One vector is turned by the same rotation once a step. Each row is the vector after some number of steps, and that number follows the row.
The counts run from 0 to 466.
[-15  -9  27  -1 -12  -5 -22  -4  14  29   3  -4 -13  31  21   2   6 -19
  18 -28  -4  10  10  25   7  -6  -9   1  -3  -9 -24 -28]	228
[  8  -9 -24  -7  -5 -17  -3 -17 -19   5  14  21  22  -9   7  -9 -27 -12
 -30   7  -2  -9  29  20 -14   4  -5   8 -26   8  20  -6]	323
[  9  29  -4  -4   0 -12   0  -3 -30   2 -12  25  -9  14   1 -17 -44  12
  14  -7   3  -4 -31 -13  -1  -2   4 -19  12   9  14  -9]	72
[  9   8   6  -5   9  -7   0  -4 -31   7  15   3  -6  11   6 -28 -29 -11
   6  -5  -7 -10  13  21 -14   0  14   3 -11  42 -20  12]	295
[ -4  -6 -24  -5  18   1 -15 -25 -19  14   3  -1   3  37 -12  11  12   6
  10 -26  17  13 -13 -26 -16   8  19 -14  -8   9  11 -13]	32
[ -6   6 -12  12 -20  11   1  -2  24   1  -8  39 -18   0  -3 -18 -17   1
   5  22  10 -10  15 -20  -9  18 -18  16   0 -24  22 -19]	109
[ -5 -12  -6   7 -15  -4 -19 -21  -6   4  13   4   6 -25  16 -18 -39 -12
 -18  15   7 -15   5  10 -13  14 -26  -4 -29   7   9  -6]	331
[  0   2   0   7  -8  18   3  28   0 -37  11   0 -16  -1  -7 -18  11 -17
   7 -12  19  11   4   0  30 -19 -22   6  19  -5  -2 -30]	179
[ 11   9   9   9 -15   1  -6  24   3   9   4  24 -40   2  17  13  -2  12
  26  -2  12  13  -1 -22 -13   1 -21 -27 -11 -18   5  10]	440
[  5  -5  18   5  -9   3  -9 -28  27  -6   6 -20 -38   9  28  -9  19  -1
  17 -11  12   4   9   8 -13 -10  -4 -10 -20  -5 -35   0]	242
[-19 -29  -8  19 -10  12 -14 -14 -16  -7  10  10   5 -17   3 -21 -26 -19
   6   2 -10 -15  16  -6 -12  27 -35  11 -18   8  13  -4]	334
[-24   8   6  -1  -1  21   5  25   9 -23   5  -2   9  14 -24 -14   9 -12
  -1 -17  21   5   4  -2  27 -12   4  16  16   9   8 -35]	161
[ 21   8  -3  24 -12 -16  -9 -14 -30 -28  12   6 -11  -3   8 -27 -28 -15
 -19 -10  -4 -13  10  -3 -18   5 -13  10 -24  20   0   7]	310
[ 15  31  -5  -7   0   1   4   5 -24   4  -2  13 -15   5   6 -19 -46   9
  20  -6   0  -8 -29 -20 -14   2   0 -22   7  15   5   0]	71
[  4  11  -5 -14  18  -5   3 -33 -20   2  -6   5   2  13  18 -25   0   7
 -24  -6   4 -19  12  25  -7 -27  25  -9 -11  18 -13   5]	279
[  9  19   0   4   5  11   3   2 -23  -5  -7  19 -28   3   5 -24 -34  13
  36  -3  -2  -5 -22 -22  -7   6  -7 -17  12  14   2   6]	70
[ 23   7  -9   0  -3 -18  -4 -22 -26  -1  15  15 -15  -9  15 -21 -24  -8
 -32  16  11 -10  16  13 -23 -13   6   1 -19  20   1   3]	305
[ -8   7   0  -7  23   4   9 -23 -21 -18 -10   2  -1  22  10 -22   6   6
   9 -23 -16  -8  22  19 -11 -15  20   2  -4  26 -20  18]	276
[-26  10  10  -7  -8  21  10   3  41 -19 -18   3 -10 -11   4 -19 -21  25
  10  16  18  -8  12  -8   3  19  -3  -1 -10 -18  16 -11]	131
[-23  -9   0  -5  10 -10 -24  13 -10 -29  10  -6  25   5  -8  -4  -3   9
  16 -15  30  20   0  -7   5  16   7 -23 -12  29  24  -2]	381
[  2  23  -2  13 -23  -1 -18  19  -1  15  -6  23  -4  27   2  19   6   1
  26 -41  -1  13  -3 -23  -8   5 -14  -9  -9 -20  11   0]	447
[  1  17 -12   0   7   5   8   5 -32  19  -4  41  -9  20  -3 -22 -30  -4
  29  -3  -6  -3 -11 -14  -2   8  -7  -1  24  12   7 -12]	74
[ 18  18 -18 -15  11  -8   5 -15 -23  -4 -12  25 -16   3   8  -9 -24  28
  -2   9  14  -3 -14 -10 -11 -14  11 -29   3  -3  16  -5]	63
[ 13   1  10  16  -3 -17 -16   0 -25 -14  16   7 -14  -3  17 -29 -40 -20
   7   7  -1 -13  14  14 -14  15 -19   6 -14  30 -10   7]	312
[ -1 -22  20 -11  -5   3  18  -1  17   2   6   8 -31  -2  10  12  13  -1
   5 -21 -12   9  21  16   6 -30 -19   0 -13 -28 -17  -9]	215
[-37 -30   0   8   0   1 -24  -9 -10  -2   5   4  31   6 -12  -8  -7  -2
 -10 -16   8   9   4 -19   0  23  -8   5 -18  19  27 -19]	359
[ 11  32   1  18 -22  -3   5   7  -6   2   1  28 -10  11 -11  -8 -36   0
   6 -23 -10  -3  -8 -34 -15  17  -5  16  -7  -3  20  -9]	94
[  5  11 -17   8  25   6  -7 -12 -31 -20  -7  15  -3  29  -6 -16  -1  11
  38 -22   2  10 -16 -22  -7  10   6 -14  14  12  11   2]	51
[-39   4   0 -18   8  32  21  13  26  -4  -8   8  14   9 -26  -9   2   9
   2  -7  11  -1  19  -4  16   3  12  17   6  -1  15 -31]	144
[  3  10   7  13   1 -14 -21 -20 -30 -10  -2   4 -10  10  20 -36 -19  -4
 -27   0  10 -17  -4   8  -4 -24   9  -1  -3  28 -12   0]	288
[-23 -28  -1  11  13  17 -15   8 -10 -28  20  -2   0  -5  -8  -9  10   0
  18  -5  23  21   3 -28   0  22 -15 -14  -5  27  18   3]	378
[-32 -26  19   9   4  -8 -25  -3   3 -23   1   0  11  -9   4 -14 -24   7
  -6   2  15   7   1 -14  -1  26 -15 -11 -30  18  21  -1]	355
[-22 -28  -6  -4  -5   1  -8 -25   2  11  11   5  11 -21   4  -8 -20   8
 -31  14  11  -5   7  -8 -12   5 -11  -5 -34   0  25 -11]	349
[  0 -10   2  -3  -2   7 -11  23 -23  16  10  31 -19 -10  16   1  -4  11
  17  14  22   9 -14 -15   7 -21 -29 -34   9  -5  15  -6]	418
[ -7   0  15   2 -15   3  -1  10  -4  -7   1   3  -2  11   0   4   3 -20
  12 -48 -16   9   0  15  21 -29 -27   6   4 -16 -10 -26]	205
[-19 -19  -3 -10  -4   2 -15  -5  -5  17  10   2  23 -13   1 -13 -43 -11
  10  -4  -7  -7  15  14 -14  27 -16   5 -27  18   6  -1]	339
[-16 -14 -20 -11  12   2  -6   7 -19  -7  19   8  33   8 -19   7  15   1
   2 -18  21  22   8 -14   3   2   6 -18  -2  17  31  -7]	385
[  9  18 -25  12  12   1 -12 -18 -33 -16  -5   8  -1  28  -5 -15   0   4
  20 -22  11   4 -24 -24  -8   4   4 -20   9   8  12  -5]	50
